Where one turn sends some rows of the set: a few examples, then the rows asked:
q650: [  1  18  -7   8   8  -7 -25   1  14  49   5   2 -21  33  28   6]
q719: [-41  11 -10  -8   2 -33  15   1 -14  -7   7 -13  -5  52 -12   3]
q573: [ 25 -10   9   7   7   7 -13  14   1  49   3  -6 -26  16 -27  -5]
q87: [-11   0  23 -11 -20   4  30   2  33  36  24   6   4  15 -21 -24]
q542: [ -5  -6 -24 -16   5 -13 -11  -7  -3  53  25  25  13   3   5 -35]
q457: [-19   5 -11 -18   1   0  -4   8 -11  50  13  28   4 -10  26 -37]
q58: [ -3 -29  17  -1 -18  24 -39  25   6   0  13  19  15  32   0 -11]
q560: [ 23   4  -4  18   7   4   4  35   6 -14  39  -3  13   9 -20  -4]
q275: [ -2   9   4 -18 -16 -12  35  16 -15 -11  13  -9  15  27  44   3]
q918: [  7 -12 -28   4  -1  -2   1  17 -21 -12  23   8 -26  23  26  25]
q494: [ -4 -28 -22   5  16   9  15   7 -15  22  50  -8  11   1  -4  18]
q986: [ 12  13  -6  19  28   9   8  16 -16 -17  37  -1  20  16  -6 -11]
q221: [ -2  18  -4 -29 -13   1   7  14  -8 -37   8 -13  21  49  10  16]
q504: [  7   7 -18 -29   9   5 -28  -6  16  33   0  -3   3  39 -39  18]
q840: [  8  -1  27 -15  22  17  29  -6 -18  21  19 -17   0  -9  17  -5]
q554: [-15  10  26 -20 -23  27   9  15  -5  13  38  -2  27  17 -28 -31]
q517: [  5   1   8   0  -2  24 -30  11   7 -15  14 -27  11  15  35   6]
q219: [-24   9   1 -28  -2  15 -17  23  21 -16  18  37 -17  43  -8  19]
q443: [-19 -20   1  -7 -19   4  40  -9   8  15  20  26  10  30 -30   7]
q765: [  0 -15 -27 -48 -13   1 -12  38  -1  -1  17  -4   8  29 -11  32]
q896: [  0   6 -13 -25  -6   7 -38   5   4  52   3  10  20  23 -32  11]
q337: [  4 -27  -2   1 -23  12   5  24  12 -16  -2  20  16 -17   2  11]
q83: [-42  14   1 -18  -6 -17   7   6 -33 -12  -7 -16  -6  19  -2 -29]
q948: [-42   7   2 -26   2  15  12   3  18  35  21  16   8   0  28  32]
q617: [ -9   6 -34 -37   5  16 -39 -10 -19  13   3  -9 -21   3  13  -6]
q795: [-14   6  -9 -11 -12  -7   9  36  -3  43 -20  26 -12  -7  20  10]
q378: [-37   4  25 -32 -28 -14   2  15 -12  10  -6 -35   7  20  14 -13]
q621: [-33  12  12 -15 -14 -28  13  12  19  11  -5 -33  -7  37  -4  13]
q892: [  9  21 -20 -21  34   1 -25   2  21  -5   2 -18   6  19 -24 -24]
q372: [ -4  53  -4 -28  10 -11  -2  -4  -5  22 -10 -10  -9  29   5 -28]
q251: [  3 -30   4 -25 -34  13   2  32  19  -5   2  12   3   2  13  22]
q589: [-23  35 -21 -47 -13 -11   5  -3   9  25 -23   3 -15  17   9   6]
q988: [  4  -3  10  14  22  -5   4   9 -14  11   9   4  39  21  34 -24]
q891: [-42  -3 -29  -7   8  23 -24   5  18  16  18  23  -1 -15  -4 -13]
q178: [ 19   3  17 -32  19  12 -12  -1 -22   3  16   9 -20  44 -18 -24]
q348: [-28  11  -3 -19 -15  27  14  -1 -14   9  13  22   8  12 -52 -11]

q219 moves to q948
q589 moves to q275
Now these:
q87 moves to q554
q765 moves to q795
q918 moves to q650
q891 moves to q494
q896 moves to q337
q457 moves to q986
q621 moves to q378

Where one turn sends some rows of the set: a few examples, then the rows asked:
q646: [ 36  -6   6 -18  12  26 -42 -14 -21 -42   7   0 -37  -4   3 -30  -8 -35
 -16 -27  14  -5  35   3  31   2  -3 -38  -2  16   8  16  -6   2 -11   9
 -25  30 -21]
q421: [ 10  18  11   3  -1  -4  -1 -21  20 -36   8 -18 -18 -19   4  23 -12  -1
   0  -2  34  36  47   4  17 -10  12 -18  -2 -10  19  -6 -30  36   6  25
   8  31  -5]
q392: [ 17 -13  -7 -34 -28  10   0  -1 -11 -20  22  15  -8  12 -26  -4 -15  21
 -32  44 -15  -8  35 -17 -21 -27 -11  47  -3  34  -9  34  -7  12  -9  38
 -33 -35  -3]
q848: [ 23  18   5  -1  -5  17 -13 -15  12 -34  18  -7 -23  21  16 -14 -27 -12
   4 -10  16  43  49 -24  12 -18 -19 -63  -5 -16 -20  20 -13   7  -6   5
 -20  13  10]
q237: [ 15   2   3 -20 -17  38 -16  22  10 -13  11  23   5  34 -12 -19 -22  36
 -33  43  11   5  12 -36 -18 -17  23  33 -35 -16 -34  11 -21  -6   0 -17
   2  -2  -6]
q941: [ -5  -9 -15 -34  -8  21  -7  13   0   1   5  39 -11  13 -29  -2 -41  23
 -32  28  14   3  33 -27 -13  -1  32  28 -28   1 -10  10  22 -40  16  17
   4 -18 -25]
q50: [  6 -23  44 -35  13  27 -38   1   4 -26  48  10 -29  -2  25 -16  18   9
  -7  15   5 -21  37  -5  24  13  18  13  -7   4 -11  -2 -22   7  11  18
 -24  18  37]
q564: [ 19 -12  20 -55 -22  15 -14  -4 -10 -47  19  20 -66  23  27 -26  -4  -8
 -31   3   0  -6  42   1  21   1   4   4  19  -3 -34  12 -24   3 -11  18
 -25  38  15]
q942: [ 11  20  24 -15 -23  10 -20   1  -9  -8  -6  36 -30   3   6   9  -7  14
 -18   2  23  12  47 -11  22  12 -26 -20  10 -16 -59   7 -23  40 -18  -1
 -18  35  12]
q853: [  5  -5  25  27 -26  15 -28 -13   1 -10  11  -7 -59 -18   8  -6 -51  28
 -20  24 -13  38  36   0   6  -7  16 -25   9  24   7  13  -7  33 -27  39
   5  23 -29]
q215: [ 10  -2  40 -35  11 -13   8   0  16 -36  20  -9 -47  19  -1 -33  23   2
 -12   3   8  -5  27 -16  11   7  32   1  21   2  13  -2   3 -13  23  11
  -3  26  22]
q346: [ 39  -5  28 -38  -6  27 -14 -13   4 -28 -19  31 -11  -3 -24 -16 -12  47
 -38   7  -7 -16  15 -48 -20 -11  25  35 -32  11 -13  30   5  -8 -18  -5
  -8   8 -14]
q49: [ -4  -4  48  -4  34   9 -18   3  15  -3  46  -8 -27  40   5  -5   6  13
 -15  35  -2  20  37 -18  13   6  23 -14   4 -11 -32 -12   3  -1  20   3
   5  34  -3]
q51: [ 23  13  -8   1 -19  11 -32   2  -2 -24  40  -6 -26   5  14 -28 -49 -11
  -1  -7  28  19  59 -13  19 -28   6 -50 -17   5  -5  14 -12 -16  -4  31
  -8 -15  31]
q413: [ 12   2  47   9   0  -2 -10  -8  12 -35  11 -18 -60  -4  28 -14 -22  21
  -5  17 -18  34  33 -10  19   2  34 -19  18  25  17   5   8  13  -2  23
   7  41 -11]
q966: [ 25 -18   4 -30  -9   5  -3   7 -19 -11  13   1 -18  13 -22  22 -18  31
 -23  49 -34   2  19 -43  -3 -11  26  28 -19  49   2  32  21 -10  -5  26
  -9 -19   4]
q599: [  1  -7  15  42   7  13 -36 -14 -11  -3  15  -9 -39   3 -10 -11 -15   6
  -3   8  -3  25  26  30  11  20   3  -6  -8  13  17  15  -2  31 -20  42
  -2 -18 -15]
q210: [ 14   3 -17   5  13  10 -40  -6 -22 -19  22  -6 -33  17 -13 -34 -37 -34
 -24 -12  12  13  38   7  25  -1  11 -43  -6  14  14  16  17 -20   6  22
  -6  -5 -18]
q802: [-16  20   5   0  11  21 -32   8  26 -18  35  11 -26 -23  23 -11 -36   4
 -15  20   4  43  62  -7  20  -3  22 -32   6 -10 -10 -11  11  12  34  11
  -5  27  -1]
q60: [ -2   9  30 -23  15   5  -1 -28  14 -18   8   3 -16  14 -13  11  -6   6
 -15   4   7  28  29 -30   2   2 -32 -24  14 -24 -28  13  -8  25  -3   1
  -6  53 -39]
q391: [ 34  13  13 -23  -3   5   0  14 -17   8   5  31  18  21 -11  -3 -10  25
 -60  21  -6 -22  44 -33   6  -6  -4  46 -11  22 -34  10  -5  29  -9  26
 -16 -13   3]
q204: [ 33   9  -2 -32  -7  -3  -2  19 -22 -16  -5   2  36  20 -18  10  -7  12
 -56  25   1 -19  15 -42   6  -8   5  27 -18  30  -3  15 -12  26  16   1
  -5   6  -3]
q960: [ 11  -4  10 -41  -3  32 -24  12   5 -19   2  30  -1  -6 -11   0 -18  51
 -27  14  16  -9  22 -33 -12 -11  36  57 -49  -9 -11  -2  -8  -2  -1  -3
  -1   6   0]
q755: [ 22   1  11 -30  -4  25 -14 -14   4 -42  -9  29   1  34 -29 -24 -14  21
 -42  22  -7   4  13 -27 -27  -8   4  36 -27 -12 -31  40  -4  -2  -4 -14
 -10  -5 -28]
q229: [  7  -7  23   9   4  17 -30  -7  -4 -25  18   7 -57  14  24 -33   0  -8
  -2   0 -23  21  35  33  21  22  -4   9  15   7  -4  12  -5  21 -18  36
 -30  -2  -3]
q738: [ 22 -13  30 -50 -17  32 -19 -23   5 -26   9  17 -20 -30  10  -4   6   5
 -14  -4   8 -16  24 -29  19   5 -25 -20  11   5 -11  22 -37  22 -16  10
 -32  50   1]
q636: [ 19   7   1 -54  -8 -12  19  19  -5 -28   4  -6  10  39   5   1 -24  31
 -37  11 -13   5  13 -59  -5 -20   0  38 -14  20   3  10  -1   6   7  15
  -9   4   7]
q230: [ 33  -9  20 -26 -21  12 -17   8 -14 -16  11  35 -13  10 -25 -17 -29  31
 -24  20  28 -33  50 -33  -9 -21  32  27 -34  28 -21  22   3 -40  -8  22
  -1 -24 -11]
q983: [ -5  19  -9  -9 -20  14 -50  -3  -3 -26  22  18 -27 -48  13 -13 -66   5
 -22  -6  12  24  64  -5  16 -14   7 -35  -3  17   8   7  10   8  15  27
 -11  11   4]
q30: [  0  -2   3 -27 -35  17  -6  12   1  -8 -20  35   4  24 -22 -10 -49  38
 -24  23  17  15  14 -47 -31  -5  -3  -4 -24   5  -5  24  11 -19   2  -4
 -14 -24  -9]
q571: [  1 -12   3 -23   2   0   4   6 -26  -8  -6  -1  -2  29 -26  38 -34  37
 -23  37  16   6  25 -43  -4  -9   8  30 -40  27  13   4   8  26 -11  31
   2 -16  -8]
q291: [  5   7  43   7  22  20 -27  11  11 -11  25  11 -42 -28  12 -55 -12   6
  -3  -9  22 -15  56 -14  29   6  13 -14   7  15  17 -14  10   7  -5  32
 -12  13  -1]
q626: [ 13 -15  -9 -25 -37  19  -2  12 -23   3   3  10   2  17 -29  12 -36  23
 -53  57  17  -6  26 -29 -14 -30  -2  17 -11  33  -6   6 -19  31 -16  21
 -15  -2 -22]
q642: [ 40   2  -4  16 -25  33 -18  -6   5   8  14  -1 -24 -12   5  -5   7 -19
 -10  11  12  17  32  15  30   1   3 -34  11   2  -9   8 -47  23 -22  14
 -22  18   5]
q953: [  8  -6  -4  -2 -30   8 -12 -29  13 -43  29 -24 -41 -21   8   5 -39   9
   3   2  11  35  43  11   0 -24   9  -7  -8   5  25  19 -34  21 -13  51
   0   4  -4]
q377: [ 20 -11   7 -37 -39  12 -42  -3 -28 -45 -13  38   5   9 -19  -1 -39  25
 -35  14  21 -12  32 -22 -23 -16   8  11 -34  30 -13  37   1  -9   8  -6
 -20 -15 -16]
q818: [ 33 -15  -7  21 -24  22 -24 -10   2  -6  29 -31 -32 -10  -9  -3  -8 -11
  -2  19   0  20  13  11  16  -4  29 -31  -5  19  27  22 -32   2 -13  29
   0  -6   7]
q15: [  1  26  26  -5  13 -11 -13   5  10  -1  -3   9 -11  -8 -24  19  17  12
 -16   8  21  17  28 -17  16  24  13 -18  12  -9  -9  -7   8  23  31 -17
   5  37   6]
q501: [ 21   2  -4 -49  -6   9   3  16 -11  -4  13  24 -10  31  11   3 -31  34
 -60  22 -39   7  37 -39   1 -14  12  48  -3  22 -29   7   9   6  -2  25
 -20   9  -3]
q479: [  3  19  21  18   4   5 -28  -3  -3  -2   2   9 -33 -21 -11 -49 -49   8
 -15 -18  18   6  45 -21  13  -2  -8 -42   8  22  22   8  29   3  -9  34
  -4  -2 -13]

q942 moves to q49
q636 moves to q346
q966 moves to q377
Now these:
q818 moves to q983
q291 moves to q642

